In the rows, zero is written as 128.
Each path is a new rotation, seen through one point. The rows after it are directions, each followed by how far the rotation turns it, in degrees a step (0 if it stays put).
Each turn is a multiple of 5 degrees from 10 to 175, or 0.
Each row of a path follows its step; steps can be skipped.

step 0: [125 129 126 133 135 128 135 129 129 126 124 135 123 143 129 123 129 120
 129 143 125 120 126 126 128 115 131 126 113 116 129 132 123 130 131 119
 128 130 129 126 125 126 132 124 123 120 132 142 131]
step 4: [130 131 131 136 132 131 127 117 120 125 127 129 128 127 129 119 125 116
 126 137 127 128 128 131 118 128 125 122 121 123 137 133 128 132 133 133
 121 131 124 127 119 113 136 118 122 126 139 114 130]
step 5: [132 139 122 123 121 120 131 119 121 132 119 138 127 133 124 119 125 124
 134 122 129 141 132 117 126 137 131 119 128 133 124 128 119 135 129 129
 128 136 139 128 121 124 132 130 132 129 130 125 136]
step 7: [123 131 125 137 132 129 123 126 136 136 125 128 130 127 136 135 125 134
 125 124 126 126 132 126 137 130 124 121 134 122 124 134 113 142 137 135
 118 132 123 128 122 136 129 116 120 132 125 116 127]
step 8: [133 117 135 136 130 127 134 133 123 125 128 146 126 133 131 134 136 115
 135 132 128 124 126 127 128 124 134 117 134 124 126 136 118 130 136 131
 121 126 140 132 129 126 127 121 127 128 136 124 133]
step 10: [126 125 133 137 126 131 123 122 140 129 129 133 118 132 127 127 118 137
 127 121 123 122 131 128 139 140 140 123 129 126 128 130 142 116 130 131
 121 130 131 125 131 122 136 120 129 133 133 121 131]
step 11: [119 133 118 132 124 133 135 125 129 123 120 141 123 136 138 134 129 132
 130 126 141 119 130 121 133 136 121 128 123 128 118 132 126 123 130 129
 116 129 121 133 128 135 129 126 126 138 132 134 134]
step 12: [132 130 124 130 125 137 130 130 131 119 134 131 123 130 128 134 135 111
 132 132 117 112 131 126 122 124 128 132 129 131 124 137 129 129 123 132
 115 129 122 129 121 118 142 126 133 131 125 128 129]
step 13: [128 137 126 122 132 116 133 133 137 123 130 124 121 129 127 135 120 129
 137 119 122 129 126 123 127 134 122 118 124 124 138 129 125 133 126 138
 123 134 130 122 122 123 143 133 129 129 128 133 142]
step 14: [129 135 129 133 123 126 132 134 135 122 126 126 114 134 127 134 126 128
 125 138 124 125 120 127 136 128 132 127 123 135 131 122 129 117 129 132
 128 138 141 128 121 134 120 131 140 138 130 121 137]
[125 128 133 129 128 127 131 127 124 130 128 126 128 128 127 127 126 128
 126 128 126 124 130 126 130 128 126 126 130 127 127 129 128 130 124 127
 126 130 128 129 127 126 125 130 128 129 128 129 130]	0
[126 129 127 129 131 127 129 128 130 129 129 125 126 128 128 125 125 128
 129 130 132 127 126 129 132 129 129 130 128 128 129 131 132 128 130 130
 127 130 128 127 130 132 124 125 130 128 125 127 128]	95
[128 126 133 130 130 130 128 129 126 128 127 126 129 128 127 127 129 126
 132 130 126 128 127 129 128 128 130 128 127 129 130 126 131 125 132 128
 126 125 127 131 128 128 130 126 129 128 130 129 131]	170
